Rows are one point carried round by a steady rotation, each followed by how many ticks it has turned.
The counts run from 0 to 312.
[ 10   6   3  -5  -5   1 -13   7   5 -16 -20  -3  28   3   2 -13  -8   0
  -2   3  -9 -14  -5  11  12  16  -1  -1  10 -12 -12  -7   8 -10 -11  -9
   2  13 -11   2   8   3   4   8   4  -9  -6  -2]
132
[  6  -6  -6   4 -16  -6   6 -15 -11  -5   4  -7  -7  11 -22  15   9   9
   6  -2  -1   6  -2  10  -7 -13   5   1  -9   3  11  10 -16  24  -8  -2
   3   9   3   8  -6   8   5 -13   1  -4  14   2]
252
[  3 -24 -11  -7  -3  -9   6 -20  -9 -19   6  -3 -12  -6 -17   1  -1   3
  -3  14 -12  17   3  -7   4 -14  12  -4  -8  -5  18   1   6  12   3   1
 -13   0   2  16  -9  -2   4  -4   9  -7   3   5]
265
[  5  -1   7  -4   0   4   3   2  -5   3  -5 -13  -3  13 -17   2   6   7
  16  -6  10   3  -2   6   2 -14   4   2 -11  27  20  13 -14   4  -6 -10
  -6   8  -5   0  -8  28   9 -12  -7  -2   5   2]
240
[  8  -4 -17  13  18 -13   6   7   1   6   7   4  -3   8   7   4  -9   9
   3   3  25   2   7  -6  16  -1 -10   3  -7  -2  -4  -8 -10  22   7 -11
  -2  -2  -3   1  -1  17 -15 -14 -16  -9 -13   0]
20
[  4 -18  -8  -6  -2   2  -2 -26 -10  -8  -4  -5  -4  -3  -1   0  -6   4
  -5  17  -7  14   9 -12  -2 -22   9  -4  -8 -16   4 -11   9   4   2  -5
  -2  14   8  29   8  -7  -5   0   7   3   6   7]
269
[  8   4   1   7   5  -6  -8   5   9  14 -14   3  17  -4   7 -14  -3  -3
  -3  10   6  -9  -2 -20   7  -6 -16  -3   9  -9  -8 -16  19  -4  -7 -10
 -11   2   6   6  -3 -10 -22   2   3  15  -6  16]
207
[  2  -7  -7  -9   4   6  38  -8  -7  -5   8  -6 -12   3  10  14  -2  -4
  -1   2  -8   6   7 -14   3 -26   5  -6 -11   2   7   8   6   3  -7  -1
   8   1   8   7  -1  -6 -11 -18 -12  14  11  -4]
177
[  4 -13 -12   1  13  -8  -6   4   4 -17  -5  10  16  -4  -1 -12 -25  -3
  -1  10   4  -7 -14  16  19  10  -8   6   2 -12  -9  -6   8   4  -3 -17
  10   1 -12  -7  -6  -7 -17   5   2  -3  -8   6]
119
[  1   2 -10   4  -2 -12  16 -10  -3  -4   3   5  -1  -1  12   8  -5  -5
 -18   7  -2  -1  -2 -12  12 -12 -13  -3   2 -22 -11  -5  10  21  -5   3
   9   1  10   7   1 -23 -17 -12  -8   8   0   0]
188
[  0 -14  -6  13 -11   1 -10 -12   6   1 -11  -2  16  -7  17  -2 -14  -7
 -23   8   9   4   0  -9  -6   3  -2  -5   4 -11  -7  -9  15  -8  -5  -2
   1  -7  23   6   6 -14  -4  17   2  -7 -13   3]
287
[  0   5  -5  -2 -10  -9   3 -21 -18 -17   3  -9 -10  10  -8   8  -4   1
  -6  -3   5   0  -4  11  13 -11   7   4 -10  -9   6  -2 -11  23  -2   4
   5  14  -3  13   8   3  10 -15  -7 -15   7  -9]
255
[  1   1  -1   3  11 -16   0  -1   5  -1  -5   7  10  -9   8 -13 -15  -9
 -13   7  -1 -11  -1 -19  24  -9  -5  -7   6  -8  -8 -13  26  -3  -5  -1
 -14  -4   0   1   2 -16 -17   0  -4   6 -10   9]
200
[  6 -22 -12  -3  15  -6   5   2   5 -16  -5  11  -9   3  -5  -9 -18   3
  -1  11  -5   0   6   2   4  -3  -1  -5   0 -12  -3   6  -4  11   2 -18
  -2  -2 -14 -15 -17   2 -16  13 -10   7  -2  14]
111
[ 11   1  -4   1 -13  -2   3 -16 -11  -4   3 -10  -3  13 -17  17   6   7
   2   0   7   5  -1  10  -6 -21   5   2 -12  -1   5   6 -17  19  -9  -5
  11  17   7  15   0   7   1 -19   4   1  13   2]
251
[-12  -7  -1   2   1  -6  15 -10  -1  -5  -1 -12 -19  -2  15   6   2  -1
  -7  -1  22   7   5   3 -16  -3  -4   3 -11   0  -1  13  -9  16   8  -3
   1  -7  14  -8 -12   2  14   7 -20 -12   6   5]
87
[ 10  -6  -3  -4  20  -1  -1 -10   3 -13  -2   6  -9  -2  -2  -2 -20  -3
 -13  13   3   0  14   2   4 -16  -6  -8   1 -18 -18  -2  -5   2  -1 -17
   6  11  -5  -1  -2  -3 -21   3 -13  13  -9  17]
108
[ -2 -22 -19   7 -10   1  -2 -22  -1  -4  -6   0   8  -1  22  -5 -18 -10
 -14  10   6   1  -3  -8   0  -4  11  -1  -2 -10   0 -13  14  -6  -9  -3
   1  -5  18  10   4 -15  -4  16   1  -3   5   2]
281
[  9  -6  -8   1   5  -8 -13   6   5 -17 -11   6  22  -1  -5 -11 -10   6
  -4  10  -3 -10 -14  11  11  19 -15   5   6 -19 -12  -7   8   9  -6 -13
   7   5  -8  -6  -5  -4  -7  11   8 -11 -12   4]
125
[-10 -29 -24  -1  -8  -7   3 -14  -2  -8  -7   2  -8  -1  15 -13 -10  -3
  -6  12  -4   4  -2 -10   1   3  11   4  -4  -7  11  -9  11  10   0   0
  -7 -12   8   3 -12  -9  -1  19  -3  -9  15   1]
278
[ -1  -7 -13   6  -2 -23  16  -2   0 -12   1   9  -7  -5   3  -4  -4  -2
 -16   5 -11  -4  -2 -16  15   1  -6  -8   8 -21  -4  -3  14  25  -4   6
  -9 -10  -3  -8 -11 -20  -8   3 -11  -1   3   4]
192
[ -1  -1   5   0   4  -3   3   6  -9   1  -3  -8  -4   9 -15  -3   5   9
  18  -8  15   4  -4   9   5  -8  -1   7 -15  25  22   9 -13   9   0  -7
  -7   4 -11  -2  -5  29   8 -11  -5  -9   1  -2]
241
[ -6  11  14   0 -25   3 -15 -16  -4   1 -17 -18  14   1   0   0   8  -1
  -8  -3   8  -5  -7   0 -11  -6   0   5   0   0   3  -1  15  -4 -13   7
   0  12  18  18   6  -3  23   7  10  -5   7  -4]
65
[ -1 -27 -19   0 -11   4   0 -21  -2  -4  -6  -2  -6   5  10  -6  -8  -6
  -5  12  -5   6   5 -15 -11 -12  14  -4  -3 -10   6 -13   8   0  -9  -5
  -3   0  10  17  -4  -8  -7  15   4   5  16   6]
276
[  7  -9 -19  14  14 -10   7  14   2   4   7   3  -5   6   1   2  -2  11
   3   4  24   6   6  -8  12   0 -11  -3  -8   3   3  -1 -14  21   6 -13
  -9  -9  -5  -3  -9  18 -14 -10 -14  -8 -11   3]
19
[ 12 -11  -9   3   1 -11 -22   2  -8 -12 -10  11   6   7 -24  -7 -13   9
  -7   0  -4   5  -5  -3  28   1  -9  -4   2  -1  14 -11   7  11   2   1
  -6   1 -12   0   0  15  -3  -4   5  -6 -16  -8]
38
[ 13  -2   8 -12  -2  15  -5  12  12  -3 -13 -13  31   2  -2  -7   6   5
  15   3  -8   0  -4   5  -5   8   2  -1   0   9   8   2  12 -27 -13 -16
  -3  10   0  10   5   9   6   0  13  -1  -5  -1]
140
[  1  -2  -6  13 -10 -11  -5  14  13  18 -15   0  11   5   7 -19   1   0
   6  -3  13 -20 -13  -8   6  17  -7   3   6   9   1  -2   3   0 -12  -9
 -15 -14  -3 -16 -18   7  -4   9  -6  -1   4   8]
216
[ -5 -13   1  10  -5  -5 -13   0   9  -6 -19  -1   2  -6  13  -7  -9  -4
 -24   9   4   4   6 -12  -5  17 -11  -3   5 -10  -5  -3  11   6   0   4
  -9 -10  14  -5  -5  -2   7  29  -8 -15 -15   0]
291
[ -2   1   0   2  -4   1  16 -17   2  -2   9 -14 -11   1  16  14  -7  -7
 -16   2  22  -1  11   6 -16 -14   7  -6  -9  -4  -7  11 -14   5  -4  -6
   8   2  22  -2  -3  -8   0   0 -23   5   5  12]
90
[  3 -10  -3  -6  20 -11   1  -3   3 -19  -1   6 -17  -4  -4  -6 -16   2
 -12  13   3   4  16   2   7  -6 -10  -4  -1 -18  -9   3  -4  16  11  -9
   1   3 -10 -12 -10   1 -11   8 -17   1 -15  12]
106
[ -5  -1  12   0  14  10  -5   7   7  -5 -18   1   3  -1  17 -11 -16  -8
  -5  -5  21   0   4  -1   3   6 -16   7  -2  12  -2   4   6 -10  -3  -7
   2  -4   3 -12  -7  15   2  16 -16  -3 -23  -1]
304
[ 22   0 -17  14  -5  -6  -7  -2   0   2  -1   7   6  21  -6  10 -15   3
 -13  -2   8  -9   3   0  16  -7   2 -12   3 -10  -7 -10 -18  14 -14  -9
   7   2  -2   1   5  10 -20 -12 -11   6  -7   1]
28
[  1  15  15  -6   5  -3  -8   4  -7   1 -16 -15  -3  10  -4  -5   1   5
   9 -12  18  -9   2   8  15  -4  -3   4  -8  16  10   0 -12   3   0  -7
  -8   9 -13   1   2  31  12  -8 -13  -9  -1  -7]
236
[ -3   0   8  -2  10  10  -1  11   5  -2 -16   1   6  -1   2  -5  -4  -1
   3  -4  19   4  -2   3  -8  12 -22  12  -3  16  -1  15  -3   2  -1  -9
   5  -3   2 -18 -23  18   0  17 -13   2 -17   2]
309
[  8   5  11   1  -4   7   1   2  -5   7  -5 -13   1  15 -14   4   5   5
  14 -10  11  -6   1   4  -2 -17   8   1 -12  24  14   9 -17  -6 -11 -11
  -2  14  -2   3   0  25   4 -17  -6   7   5   4]
239
[  1 -16  -8  -2 -16   2 -15   0  -8  -4 -23   6   4  15 -16 -16  -1   8
   9  -2 -11  -1 -13  -7   5  -2  -4   8   3   5  17  -6   7  10 -10   0
   1   2  -9   2 -14  16   4  11  11   8  17  -4]
49
[ 10  -9 -17   8  -5 -18 -13   4  -7  -9  -3   9   0  13 -12   1 -18   7
 -11  -2   2  -9  -2   2  28   2  -2  -7   3  -4   5  -9 -11  21  -5  -2
  -4  -7 -14  -7   0  15  -8  -8  -8  -6 -13  -9]
32
[  3 -10  -4   5  -6  -2  20 -13   3  -2   8 -11 -12   1   7  13  -5  -3
 -13   2  14   5  12   5 -16 -16  10 -10 -10  -1  -7  16 -17   3  -5  -5
   1  -6  18  -9 -12  -6  -2   1 -22   5   3  11]
91
[-17   3  15 -12   1   2   8 -14  -7   0  -9 -19  -7  -3  17  -3  -1  -6
  -3  -3  17   1   5  -2  -1  -9   3   6 -17   9  11   2  14 -13   4   3
  -7   3  14   9   5   3  23   6 -10 -16   0   0]
76
[  8  10  14  -7  -5  10  18  -3   0  -6   2 -18   4  -1   4  23  12   5
  -7   0  -4  11   9   1  -7 -11  -4  -8 -11   3   5  16   1   0  -4   8
   8   8  13  15  15   1  10 -25  -7  -4  -8 -15]
164
[ 10 -10   3   3   5  -6  12 -15   5  -6  12  -3  -7  -6  -2  13 -12  -5
 -20   7  11   5  10   8  -9 -16  10 -14 -10  -1  -3  19  -8   3  -4  -4
  -2  -2  16  -8  -7  -8  -8  -2 -18   6 -15  15]
97
[  8 -12  -8  -1 -16  -8   5 -20 -11 -14   6  -6 -10   4 -21   9  -1   3
  -5   1 -11   6   3   4   1 -20  19  -8  -9   0  14   7 -11  16 -10   2
  -5   6   3  10  -3  -1   5  -9  -1  -4  11   1]
258
[ 15 -13 -18  11  -7 -16  -7   7  -2  -6  -2  12   1  18 -19   1 -11   9
  -9  -4  -2  -4   0  -2  20   2   3 -11   2   1   7  -4 -13  21  -9  -1
  -6  -9 -12 -10 -11  15  -9  -8 -10  -3  -8  -3]
31
[ -7   2   9   0   3   4  -9   2   9  -7 -23   0   0   0  21 -14 -15 -12
 -17  -2  11  -6  12  -8   1   9  -7  -6   7   1  -9  -2   6 -12   0  -5
  -4  -4   6 -13  -1   9   5  25 -16  -7 -19  -1]
298
[  7  -5  -5   1 -15  -4   4 -27 -15 -13   5 -10  -6   6 -14  12   0   2
  -5   0  -5  -1  -2   8   3 -24  19  -6  -8  -4  11   4 -10  14 -13   0
   2  15   5  14   8  -3   6 -14   0  -1  10   0]
257
